(090, 169, 186, 095, 121, 123, 061, 052, 120, 059, 063, 206, 131, 128, 091, 056, 052, 153, 090, 043, 196, 136, 112, 138, 127, 076, 120, 127, 154, 113, 131, 097, 177, 108, 088, 128, 163, 162, 117, 088, 121, 184, 134, 061, 135, 166, 104, 069)
(123, 078, 086, 124, 077, 117, 105, 134, 167, 168, 127, 076, 140, 116, 127, 191, 179, 090, 146, 127, 045, 128, 150, 097, 138, 188, 178, 089, 077, 128, 111, 159, 093, 154, 156, 094, 087, 089, 169, 139, 154, 116, 167, 207, 138, 070, 162, 159)
(093, 178, 157, 115, 144, 141, 060, 063, 093, 061, 117, 201, 125, 147, 104, 080, 057, 166, 121, 042, 198, 101, 125, 128, 126, 053, 118, 124, 175, 107, 126, 076, 186, 132, 071, 133, 133, 179, 107, 086, 123, 173, 142, 063, 131, 172, 104, 078)
(090, 167, 163, 119, 115, 119, 072, 055, 112, 040, 109, 201, 117, 132, 110, 067, 040, 131, 085, 053, 203, 103, 124, 134, 119, 073, 118, 119, 198, 116, 129, 090, 185, 101, 065, 130, 146, 153, 098, 081, 119, 187, 154, 056, 144, 160, 095, 070)
(084, 167, 188, 109, 136, 138, 059, 042, 121, 084, 108, 184, 119, 152, 110, 071, 048, 136, 071, 049, 200, 120, 135, 129, 122, 071, 092, 148, 167, 101, 108, 102, 177, 139, 065, 134, 168, 156, 120, 078, 124, 183, 126, 056, 131, 182, 097, 078)
(101, 132, 120, 121, 161, 114, 099, 042, 153, 055, 141, 166, 181, 128, 110, 155, 061, 122, 023, 067, 153, 135, 121, 104, 130, 105, 139, 131, 154, 065, 099, 078, 150, 109, 067, 142, 183, 122, 163, 092, 211, 219, 111, 092, 094, 125, 102, 073)
(181, 127, 148, 151, 137, 132, 215, 233, 100, 211, 144, 095, 000, 129, 208, 089, 200, 138, 212, 195, 113, 092, 082, 169, 124, 129, 109, 148, 074, 201, 148, 122, 112, 109, 198, 138, 117, 138, 088, 193, 068, 026, 084, 154, 133, 128, 127, 188)
(114, 106, 110, 116, 022, 149, 127, 162, 133, 143, 105, 111, 094, 140, 137, 116, 162, 107, 204, 141, 095, 174, 160, 139, 146, 143, 125, 084, 098, 177, 149, 161, 132, 152, 140, 089, 074, 121, 111, 146, 056, 065, 191, 177, 178, 109, 161, 156)
(129, 062, 072, 133, 063, 109, 112, 155, 166, 152, 137, 087, 143, 122, 127, 199, 184, 092, 177, 154, 054, 199, 167, 107, 153, 182, 161, 096, 086, 125, 116, 180, 111, 154, 155, 091, 095, 074, 172, 130, 144, 107, 161, 212, 159, 072, 164, 144)
(138, 115, 120, 115, 034, 131, 102, 167, 137, 139, 105, 108, 084, 122, 145, 105, 144, 119, 208, 133, 090, 153, 171, 127, 132, 150, 123, 098, 098, 152, 160, 173, 149, 174, 135, 092, 071, 122, 153, 145, 040, 063, 173, 173, 178, 108, 168, 154)
(116, 124, 115, 108, 036, 139, 107, 170, 131, 143, 112, 125, 116, 143, 131, 109, 138, 127, 187, 166, 076, 176, 164, 155, 139, 154, 125, 088, 105, 180, 174, 158, 123, 154, 124, 090, 054, 122, 116, 149, 057, 041, 171, 181, 185, 092, 163, 157)
(099, 183, 181, 121, 123, 124, 071, 052, 123, 048, 120, 210, 121, 129, 089, 071, 039, 145, 087, 060, 198, 115, 117, 125, 136, 086, 114, 125, 173, 108, 127, 089, 172, 121, 063, 143, 116, 162, 112, 076, 108, 183, 138, 074, 141, 162, 108, 073)
(091, 161, 183, 112, 130, 155, 056, 056, 125, 051, 108, 196, 130, 156, 094, 067, 049, 129, 088, 043, 212, 114, 133, 126, 140, 084, 112, 141, 170, 082, 125, 086, 205, 125, 063, 130, 184, 171, 091, 098, 131, 177, 138, 062, 124, 168, 094, 075)
(106, 147, 158, 128, 159, 125, 090, 029, 144, 043, 117, 184, 181, 127, 086, 151, 049, 117, 033, 073, 145, 131, 127, 098, 133, 109, 157, 127, 161, 071, 107, 106, 138, 065, 063, 134, 161, 119, 146, 078, 200, 222, 134, 085, 105, 145, 114, 066)
(161, 102, 076, 147, 171, 091, 254, 210, 136, 207, 182, 043, 151, 101, 163, 188, 215, 135, 157, 234, 065, 113, 100, 147, 137, 169, 129, 155, 054, 113, 113, 149, 088, 119, 198, 153, 127, 101, 149, 176, 149, 088, 098, 172, 099, 098, 143, 185)
(113, 104, 114, 121, 028, 127, 099, 155, 123, 158, 108, 078, 088, 132, 126, 106, 155, 112, 204, 142, 083, 176, 162, 128, 143, 154, 131, 093, 101, 167, 163, 171, 128, 156, 136, 076, 075, 116, 121, 127, 061, 058, 165, 179, 178, 089, 169, 141)
(134, 085, 066, 124, 069, 120, 111, 156, 160, 157, 133, 080, 135, 119, 113, 180, 170, 099, 147, 138, 051, 196, 174, 100, 147, 171, 154, 107, 087, 136, 117, 150, 088, 152, 157, 094, 080, 084, 177, 141, 154, 122, 176, 215, 143, 075, 166, 154)
(157, 155, 129, 142, 255, 105, 196, 084, 118, 091, 165, 127, 194, 116, 140, 159, 101, 144, 039, 146, 188, 041, 073, 142, 110, 104, 127, 193, 169, 091, 095, 075, 128, 056, 131, 184, 198, 139, 131, 133, 212, 187, 054, 053, 047, 157, 061, 111)
(114, 113, 140, 095, 040, 135, 094, 174, 136, 152, 127, 109, 095, 125, 133, 115, 165, 149, 187, 147, 094, 180, 166, 126, 136, 157, 121, 086, 103, 160, 154, 151, 124, 181, 140, 089, 088, 125, 128, 145, 066, 048, 169, 161, 200, 124, 180, 146)
(126, 072, 076, 127, 083, 119, 112, 155, 184, 159, 121, 088, 147, 117, 114, 197, 186, 104, 158, 157, 059, 198, 167, 095, 140, 188, 150, 092, 067, 129, 107, 159, 084, 174, 143, 086, 108, 062, 166, 145, 150, 111, 169, 209, 142, 073, 164, 146)
(116, 112, 117, 136, 028, 126, 099, 168, 126, 162, 106, 112, 097, 126, 139, 104, 160, 120, 206, 136, 082, 190, 157, 136, 139, 168, 115, 078, 101, 185, 143, 171, 121, 178, 141, 095, 070, 111, 141, 154, 049, 078, 165, 203, 185, 113, 167, 150)
(095, 178, 173, 087, 124, 149, 041, 052, 104, 038, 107, 209, 123, 135, 115, 054, 043, 126, 090, 069, 194, 135, 124, 128, 123, 087, 124, 123, 182, 113, 077, 099, 173, 129, 043, 133, 170, 159, 095, 072, 114, 179, 134, 065, 131, 171, 096, 059)
(166, 095, 078, 173, 164, 094, 242, 200, 136, 208, 163, 049, 144, 111, 198, 185, 201, 129, 160, 240, 069, 107, 090, 153, 122, 173, 153, 155, 084, 142, 131, 147, 071, 112, 192, 137, 114, 107, 144, 181, 143, 083, 062, 165, 092, 098, 133, 192)
(087, 164, 182, 117, 130, 137, 060, 050, 097, 035, 112, 202, 122, 148, 105, 056, 035, 088, 081, 056, 209, 111, 031, 124, 115, 101, 111, 132, 179, 122, 142, 103, 199, 122, 081, 104, 152, 146, 118, 080, 134, 190, 111, 072, 142, 164, 115, 066)
(185, 117, 103, 149, 159, 127, 222, 212, 099, 209, 138, 026, 095, 122, 196, 122, 225, 133, 209, 222, 120, 097, 098, 183, 101, 127, 102, 164, 098, 184, 147, 146, 110, 135, 200, 136, 106, 142, 084, 188, 079, 024, 089, 156, 123, 138, 165, 193)
(086, 170, 199, 107, 134, 129, 056, 057, 116, 055, 104, 198, 128, 137, 105, 075, 047, 128, 073, 060, 192, 109, 125, 126, 134, 084, 132, 129, 173, 075, 124, 092, 181, 121, 064, 162, 162, 161, 116, 065, 127, 174, 123, 070, 157, 168, 095, 073)
(171, 195, 178, 129, 251, 128, 191, 112, 090, 127, 146, 136, 123, 135, 133, 069, 083, 164, 094, 133, 204, 018, 083, 154, 117, 067, 103, 190, 183, 117, 107, 074, 155, 072, 113, 180, 183, 179, 070, 116, 114, 148, 055, 037, 085, 206, 073, 112)
(135, 063, 068, 134, 054, 124, 105, 148, 186, 150, 111, 079, 148, 123, 129, 205, 173, 097, 153, 164, 051, 205, 149, 105, 144, 188, 169, 078, 081, 140, 127, 171, 071, 148, 144, 112, 087, 077, 176, 150, 159, 110, 172, 218, 135, 074, 161, 147)
(156, 166, 137, 154, 255, 107, 190, 071, 122, 106, 173, 132, 172, 113, 143, 156, 100, 145, 058, 144, 156, 040, 060, 112, 107, 114, 134, 194, 159, 073, 092, 064, 125, 050, 157, 194, 198, 121, 128, 129, 195, 175, 067, 047, 033, 165, 073, 110)
(095, 088, 124, 106, 025, 142, 102, 179, 105, 148, 118, 124, 107, 142, 130, 134, 163, 115, 202, 121, 089, 187, 165, 121, 146, 171, 126, 093, 115, 160, 160, 194, 108, 158, 135, 085, 073, 112, 122, 143, 050, 071, 165, 175, 185, 103, 172, 150)
(081, 163, 180, 118, 136, 125, 045, 055, 110, 029, 108, 216, 133, 140, 110, 062, 045, 149, 083, 045, 201, 109, 128, 130, 114, 074, 128, 120, 163, 103, 131, 087, 182, 129, 048, 135, 163, 149, 105, 085, 119, 183, 120, 074, 142, 184, 100, 069)
(112, 106, 112, 121, 051, 137, 092, 168, 123, 150, 107, 120, 097, 152, 113, 110, 124, 125, 197, 125, 087, 186, 162, 132, 130, 147, 116, 089, 095, 180, 168, 161, 119, 170, 128, 087, 075, 127, 119, 167, 052, 064, 171, 177, 186, 113, 173, 170)
(158, 198, 175, 110, 254, 152, 189, 110, 083, 112, 147, 144, 114, 134, 145, 051, 087, 143, 088, 151, 221, 025, 076, 160, 109, 062, 096, 195, 182, 119, 124, 069, 151, 074, 107, 189, 170, 177, 073, 123, 122, 150, 049, 040, 085, 198, 077, 101)
(152, 190, 168, 141, 242, 135, 191, 106, 087, 118, 157, 153, 128, 118, 128, 051, 094, 160, 090, 122, 222, 000, 096, 213, 114, 032, 098, 205, 188, 120, 104, 070, 166, 108, 130, 180, 169, 193, 081, 124, 112, 140, 048, 047, 090, 219, 071, 106)
(125, 078, 061, 126, 059, 099, 120, 155, 167, 155, 128, 106, 132, 122, 153, 234, 176, 112, 157, 117, 058, 195, 146, 094, 138, 192, 155, 054, 087, 125, 114, 174, 084, 143, 155, 087, 118, 080, 200, 159, 145, 113, 169, 220, 151, 068, 168, 160)
(136, 076, 076, 117, 068, 131, 116, 166, 159, 150, 129, 095, 139, 122, 128, 198, 178, 112, 162, 140, 048, 198, 160, 099, 137, 200, 167, 085, 084, 135, 123, 166, 097, 150, 150, 112, 089, 071, 182, 128, 155, 105, 168, 201, 116, 050, 188, 163)
(179, 131, 111, 157, 144, 151, 217, 208, 103, 211, 151, 070, 108, 115, 178, 132, 206, 128, 208, 222, 135, 100, 148, 171, 132, 140, 091, 181, 117, 186, 156, 159, 121, 136, 199, 135, 107, 144, 094, 183, 072, 019, 089, 146, 096, 137, 143, 183)
(173, 201, 168, 153, 255, 131, 179, 113, 090, 107, 140, 170, 132, 137, 138, 056, 089, 154, 090, 126, 209, 023, 088, 157, 115, 039, 099, 203, 183, 130, 116, 066, 168, 077, 131, 187, 178, 185, 079, 114, 122, 142, 056, 044, 086, 207, 077, 115)
(179, 109, 071, 162, 167, 115, 254, 201, 136, 213, 169, 053, 144, 112, 163, 184, 214, 127, 141, 211, 076, 110, 123, 159, 123, 171, 129, 153, 079, 133, 117, 153, 071, 093, 221, 151, 136, 108, 135, 181, 167, 083, 084, 164, 084, 094, 140, 186)

(159, 182, 172, 150, 241, 105, 167, 105, 068, 137, 141, 157, 121, 109, 130, 056, 093, 163, 109, 135, 199, 036, 088, 155, 134, 072, 113, 198, 170, 111, 102, 071, 166, 076, 120, 190, 169, 171, 062, 127, 125, 142, 061, 036, 046, 181, 091, 114) a c e
(171, 162, 144, 150, 255, 127, 204, 087, 121, 100, 170, 141, 170, 121, 147, 152, 097, 178, 035, 156, 175, 032, 079, 132, 111, 086, 129, 199, 164, 064, 100, 069, 128, 070, 141, 202, 205, 138, 138, 125, 209, 211, 053, 058, 040, 146, 072, 126) a c f
(188, 102, 043, 148, 177, 120, 253, 210, 130, 206, 167, 050, 151, 101, 177, 196, 209, 138, 149, 231, 065, 109, 103, 138, 118, 167, 151, 165, 098, 137, 123, 154, 071, 108, 188, 146, 120, 096, 135, 166, 161, 087, 078, 174, 084, 099, 141, 198) b c f
(108, 134, 113, 107, 035, 137, 097, 170, 119, 146, 100, 127, 090, 132, 128, 136, 162, 110, 196, 154, 082, 173, 155, 126, 144, 171, 111, 101, 094, 173, 157, 163, 117, 174, 127, 083, 084, 122, 130, 147, 060, 114, 170, 166, 171, 087, 165, 131) b d e
(112, 111, 120, 115, 044, 138, 091, 170, 127, 143, 114, 136, 082, 143, 119, 048, 160, 103, 209, 140, 092, 189, 150, 138, 140, 147, 120, 076, 083, 170, 126, 169, 108, 188, 142, 103, 077, 137, 116, 152, 056, 072, 162, 176, 179, 105, 172, 144) b d e
(129, 127, 124, 141, 144, 130, 224, 210, 099, 200, 182, 081, 092, 127, 196, 096, 201, 145, 211, 222, 110, 098, 130, 181, 120, 119, 100, 149, 090, 185, 131, 156, 116, 128, 225, 130, 106, 118, 083, 178, 082, 026, 092, 148, 121, 139, 133, 181) b c e
(164, 190, 179, 136, 252, 116, 166, 108, 084, 117, 156, 163, 143, 147, 146, 069, 087, 147, 085, 146, 141, 013, 087, 164, 118, 073, 098, 205, 161, 110, 109, 036, 158, 076, 104, 188, 178, 182, 080, 102, 128, 153, 070, 053, 076, 217, 067, 115) a c e
(180, 133, 123, 133, 144, 119, 215, 216, 106, 209, 148, 073, 085, 117, 153, 103, 201, 162, 205, 218, 122, 080, 122, 182, 145, 140, 091, 156, 111, 172, 150, 151, 107, 132, 207, 129, 108, 130, 079, 191, 065, 031, 098, 144, 140, 156, 158, 190) b c e
(079, 183, 184, 106, 145, 126, 050, 057, 118, 059, 102, 203, 122, 146, 102, 074, 058, 125, 089, 043, 185, 117, 133, 104, 121, 079, 120, 128, 183, 113, 106, 079, 176, 116, 055, 129, 164, 164, 120, 084, 135, 199, 135, 060, 143, 169, 108, 077) a d e
(130, 072, 071, 134, 073, 120, 116, 179, 176, 160, 130, 083, 124, 126, 126, 208, 189, 106, 154, 148, 054, 215, 153, 128, 149, 186, 166, 092, 083, 131, 137, 163, 074, 157, 146, 094, 088, 077, 175, 141, 156, 108, 170, 210, 139, 086, 185, 147) b d f
(088, 166, 176, 109, 177, 134, 052, 051, 118, 062, 099, 195, 119, 142, 095, 082, 053, 139, 081, 051, 202, 108, 128, 123, 123, 075, 118, 125, 174, 103, 112, 075, 179, 118, 066, 132, 158, 172, 110, 083, 119, 189, 128, 066, 136, 160, 092, 068) a d e
(098, 142, 141, 125, 148, 116, 081, 059, 153, 050, 133, 157, 177, 137, 091, 154, 057, 134, 023, 049, 143, 132, 134, 102, 103, 114, 150, 129, 168, 055, 092, 085, 158, 103, 068, 127, 185, 129, 154, 087, 219, 214, 129, 088, 106, 125, 103, 059) a d f
(132, 073, 075, 122, 066, 123, 111, 150, 156, 151, 152, 080, 139, 135, 123, 216, 176, 099, 157, 136, 047, 202, 166, 101, 133, 170, 155, 103, 073, 125, 126, 146, 082, 161, 164, 105, 094, 080, 179, 138, 158, 128, 174, 201, 132, 074, 171, 156) b d f
(111, 117, 121, 133, 045, 154, 132, 174, 125, 164, 108, 108, 097, 142, 131, 116, 163, 123, 202, 140, 086, 181, 155, 155, 135, 152, 112, 109, 104, 173, 153, 171, 121, 179, 145, 096, 074, 120, 120, 162, 053, 064, 149, 151, 196, 098, 176, 133) b d e
(118, 114, 116, 106, 046, 127, 099, 193, 124, 147, 103, 098, 080, 130, 115, 107, 165, 125, 233, 133, 105, 192, 158, 131, 148, 190, 107, 096, 107, 168, 154, 168, 129, 178, 125, 082, 074, 122, 159, 141, 068, 073, 163, 168, 180, 108, 171, 142) b d e
(101, 133, 129, 140, 169, 096, 042, 039, 160, 061, 139, 156, 189, 131, 125, 154, 058, 146, 034, 049, 149, 139, 124, 083, 122, 116, 144, 152, 143, 059, 107, 085, 153, 092, 088, 136, 161, 113, 162, 077, 211, 227, 132, 088, 107, 120, 099, 098) a d f
(127, 069, 079, 130, 076, 161, 115, 181, 167, 146, 126, 084, 140, 118, 140, 207, 172, 097, 160, 131, 055, 207, 168, 109, 133, 184, 163, 086, 084, 116, 119, 179, 086, 157, 156, 092, 100, 063, 166, 146, 157, 108, 171, 218, 142, 061, 172, 156) b d f
(123, 065, 091, 117, 083, 126, 123, 157, 143, 140, 131, 096, 135, 120, 128, 217, 186, 104, 147, 131, 053, 207, 159, 093, 133, 182, 157, 075, 073, 131, 116, 181, 084, 159, 153, 092, 100, 072, 183, 079, 167, 100, 177, 209, 145, 068, 184, 141) b d f
(114, 112, 118, 116, 035, 155, 100, 151, 128, 175, 085, 131, 104, 142, 120, 115, 141, 126, 208, 130, 082, 182, 160, 123, 145, 152, 115, 094, 099, 184, 152, 159, 113, 178, 138, 070, 077, 125, 126, 144, 056, 145, 159, 186, 173, 109, 170, 155) b d e
(182, 103, 071, 145, 165, 113, 244, 244, 130, 213, 166, 059, 153, 090, 199, 188, 194, 145, 165, 240, 077, 081, 106, 136, 114, 162, 143, 150, 077, 136, 117, 155, 067, 107, 189, 149, 107, 094, 175, 188, 145, 100, 093, 164, 085, 090, 129, 183) b c f
(151, 151, 129, 166, 255, 115, 195, 093, 118, 096, 159, 172, 169, 117, 139, 159, 100, 165, 048, 121, 183, 019, 079, 127, 109, 096, 135, 189, 197, 084, 078, 076, 127, 036, 137, 190, 213, 139, 129, 118, 209, 189, 059, 057, 037, 149, 065, 117) a c f
(103, 133, 141, 131, 149, 125, 073, 043, 152, 058, 129, 154, 173, 132, 089, 164, 063, 136, 026, 054, 123, 134, 145, 093, 137, 109, 145, 132, 162, 063, 078, 085, 110, 103, 074, 140, 149, 116, 159, 084, 214, 213, 138, 086, 083, 131, 089, 065) a d f
(115, 116, 113, 117, 041, 114, 114, 173, 117, 133, 108, 111, 091, 141, 126, 136, 158, 133, 201, 135, 098, 184, 150, 140, 133, 134, 113, 073, 099, 171, 156, 169, 123, 181, 138, 092, 070, 129, 106, 175, 071, 053, 167, 179, 193, 095, 177, 137) b d e
(103, 100, 115, 110, 048, 135, 113, 151, 138, 155, 108, 107, 091, 110, 134, 122, 162, 117, 201, 129, 088, 182, 163, 129, 141, 154, 116, 080, 100, 182, 135, 164, 115, 168, 134, 074, 069, 122, 106, 156, 064, 065, 178, 172, 192, 098, 176, 159) b d e
(164, 133, 128, 141, 149, 127, 231, 235, 099, 204, 147, 077, 076, 117, 192, 106, 196, 145, 221, 226, 129, 092, 091, 180, 148, 140, 100, 160, 099, 176, 150, 151, 098, 125, 196, 147, 113, 128, 078, 184, 062, 027, 087, 153, 124, 138, 142, 197) b c e
(091, 135, 120, 132, 142, 117, 076, 046, 159, 062, 126, 178, 170, 140, 089, 160, 063, 124, 038, 070, 159, 135, 126, 081, 112, 121, 165, 121, 167, 067, 123, 100, 145, 092, 080, 146, 185, 117, 155, 085, 218, 212, 135, 076, 103, 132, 097, 066) a d f
(099, 146, 161, 126, 168, 113, 081, 000, 158, 071, 127, 165, 169, 129, 100, 166, 061, 131, 019, 052, 147, 142, 124, 089, 118, 111, 145, 121, 172, 069, 086, 104, 160, 114, 072, 134, 180, 123, 163, 082, 212, 221, 140, 087, 102, 132, 107, 057) a d f
(107, 130, 130, 117, 039, 133, 110, 142, 127, 154, 100, 140, 071, 139, 192, 144, 153, 130, 206, 146, 097, 178, 162, 141, 129, 156, 122, 088, 100, 175, 143, 160, 122, 179, 129, 094, 065, 129, 146, 150, 053, 072, 155, 171, 185, 130, 162, 152) b d e
(173, 126, 118, 142, 135, 124, 215, 212, 106, 213, 149, 073, 086, 114, 180, 120, 202, 135, 208, 218, 119, 092, 104, 177, 128, 132, 112, 152, 100, 181, 140, 157, 119, 130, 202, 137, 109, 132, 073, 183, 073, 027, 102, 142, 128, 128, 144, 186) b c e
(122, 075, 076, 120, 070, 129, 121, 146, 139, 152, 129, 072, 136, 116, 108, 213, 178, 101, 156, 141, 028, 195, 146, 110, 156, 181, 172, 060, 081, 140, 143, 166, 086, 150, 156, 098, 084, 087, 169, 146, 155, 112, 171, 217, 135, 069, 170, 149) b d f
(096, 171, 181, 121, 122, 114, 049, 056, 106, 078, 110, 187, 118, 150, 102, 076, 042, 158, 093, 064, 209, 110, 128, 118, 120, 084, 118, 118, 169, 107, 143, 091, 177, 110, 072, 110, 164, 155, 076, 080, 111, 178, 141, 070, 139, 170, 098, 061) a d e
(180, 118, 127, 140, 140, 128, 226, 193, 100, 193, 162, 085, 096, 110, 164, 063, 202, 138, 206, 225, 116, 103, 100, 161, 128, 141, 108, 166, 081, 172, 126, 162, 109, 138, 206, 136, 090, 131, 077, 176, 072, 029, 083, 140, 104, 134, 129, 190) b c e
(096, 169, 182, 112, 123, 136, 047, 062, 120, 063, 100, 208, 121, 171, 098, 064, 048, 142, 073, 055, 198, 111, 128, 121, 114, 082, 111, 120, 179, 100, 123, 088, 185, 139, 063, 139, 157, 163, 112, 084, 127, 188, 141, 072, 122, 169, 097, 053) a d e
(185, 104, 063, 151, 186, 113, 240, 208, 134, 202, 155, 049, 138, 110, 175, 198, 212, 134, 154, 232, 077, 110, 100, 134, 120, 175, 122, 163, 089, 126, 143, 142, 062, 111, 188, 141, 123, 077, 140, 183, 155, 075, 097, 180, 096, 082, 147, 187) b c f
(155, 177, 178, 149, 248, 107, 186, 087, 085, 116, 153, 162, 123, 130, 142, 062, 096, 158, 070, 116, 213, 018, 076, 156, 119, 061, 100, 189, 175, 124, 114, 053, 185, 090, 122, 184, 191, 164, 065, 131, 114, 145, 060, 038, 084, 220, 059, 130) a c e
(112, 079, 068, 148, 043, 121, 117, 133, 175, 135, 145, 098, 130, 112, 111, 196, 174, 113, 153, 130, 041, 187, 167, 106, 143, 185, 153, 074, 084, 127, 132, 176, 069, 135, 164, 109, 092, 078, 175, 140, 149, 089, 178, 208, 130, 083, 163, 160) b d f
(083, 173, 188, 108, 144, 144, 076, 068, 098, 061, 112, 199, 121, 146, 103, 058, 043, 123, 073, 048, 206, 132, 121, 128, 117, 083, 103, 134, 159, 095, 125, 096, 185, 120, 073, 128, 135, 150, 123, 096, 118, 193, 130, 040, 149, 175, 122, 069) a d e
(104, 132, 113, 118, 026, 128, 104, 168, 119, 141, 119, 109, 100, 128, 125, 115, 145, 121, 213, 107, 093, 174, 160, 143, 138, 141, 118, 082, 109, 176, 173, 158, 111, 177, 134, 083, 081, 141, 119, 144, 077, 054, 161, 168, 174, 099, 172, 158) b d e
(092, 163, 193, 117, 132, 131, 056, 059, 121, 044, 113, 200, 094, 141, 071, 063, 052, 137, 077, 044, 199, 100, 116, 128, 112, 080, 119, 139, 169, 067, 130, 099, 188, 127, 063, 129, 169, 159, 128, 090, 129, 184, 124, 051, 138, 175, 088, 067) a d e
(101, 169, 171, 126, 142, 131, 058, 048, 108, 054, 093, 193, 115, 159, 092, 084, 016, 138, 075, 047, 199, 076, 127, 134, 109, 096, 116, 135, 179, 107, 126, 087, 154, 102, 067, 133, 152, 168, 103, 092, 124, 182, 138, 037, 150, 180, 111, 069) a d e
(165, 100, 067, 145, 178, 140, 241, 195, 154, 203, 153, 055, 137, 117, 176, 143, 206, 126, 151, 233, 070, 113, 115, 162, 128, 176, 140, 148, 087, 148, 108, 165, 070, 116, 184, 140, 113, 101, 139, 181, 163, 091, 077, 195, 094, 093, 138, 191) b c f
(165, 164, 135, 164, 255, 111, 188, 078, 118, 110, 172, 139, 157, 124, 134, 155, 108, 153, 037, 134, 174, 039, 075, 121, 111, 087, 131, 202, 152, 060, 094, 073, 124, 032, 131, 197, 172, 136, 169, 161, 194, 193, 078, 043, 038, 149, 065, 115) a c f
(105, 150, 141, 125, 151, 120, 087, 042, 149, 063, 138, 167, 172, 143, 099, 158, 059, 122, 000, 073, 154, 128, 132, 085, 132, 105, 141, 122, 165, 064, 108, 100, 149, 088, 038, 138, 162, 108, 168, 080, 196, 216, 130, 102, 094, 134, 092, 074) a d f
(193, 104, 061, 158, 157, 108, 237, 215, 143, 219, 157, 056, 146, 106, 182, 201, 209, 129, 167, 241, 063, 120, 092, 150, 120, 169, 147, 164, 086, 148, 115, 151, 069, 106, 197, 134, 119, 107, 124, 195, 160, 081, 098, 175, 099, 096, 134, 192) b c f
(096, 140, 138, 114, 142, 110, 078, 044, 156, 056, 135, 168, 161, 130, 093, 165, 065, 168, 039, 045, 149, 131, 125, 093, 118, 091, 166, 121, 163, 056, 104, 087, 112, 089, 055, 130, 166, 116, 157, 050, 199, 226, 137, 078, 105, 130, 094, 067) a d f
(133, 121, 111, 116, 041, 119, 103, 170, 124, 159, 120, 104, 105, 128, 108, 099, 165, 110, 199, 129, 081, 153, 164, 139, 135, 153, 122, 087, 113, 169, 161, 171, 124, 186, 129, 108, 084, 119, 127, 146, 083, 081, 163, 180, 180, 104, 155, 153) b d e
(132, 071, 082, 124, 056, 129, 117, 150, 167, 159, 119, 075, 137, 109, 132, 227, 188, 100, 151, 148, 048, 202, 151, 099, 136, 173, 164, 088, 079, 125, 122, 173, 089, 148, 151, 101, 095, 070, 173, 142, 154, 117, 179, 216, 146, 079, 169, 174) b d f
(100, 124, 134, 126, 168, 111, 084, 029, 164, 066, 116, 177, 174, 125, 092, 159, 070, 150, 028, 055, 151, 126, 116, 091, 110, 095, 130, 122, 168, 062, 102, 089, 143, 102, 066, 138, 162, 115, 162, 075, 204, 231, 136, 086, 108, 126, 089, 073) a d f
(071, 127, 140, 147, 134, 119, 086, 037, 163, 052, 128, 174, 170, 133, 096, 163, 022, 127, 016, 059, 135, 128, 133, 080, 104, 110, 125, 138, 179, 069, 102, 094, 150, 101, 073, 139, 161, 121, 166, 064, 231, 219, 126, 086, 095, 108, 099, 085) a d f
(172, 123, 120, 142, 156, 131, 217, 209, 098, 204, 141, 060, 072, 111, 165, 108, 216, 127, 195, 220, 121, 106, 106, 175, 118, 138, 109, 166, 104, 177, 156, 148, 113, 124, 197, 130, 112, 142, 089, 181, 077, 028, 102, 159, 096, 147, 130, 188) b c e
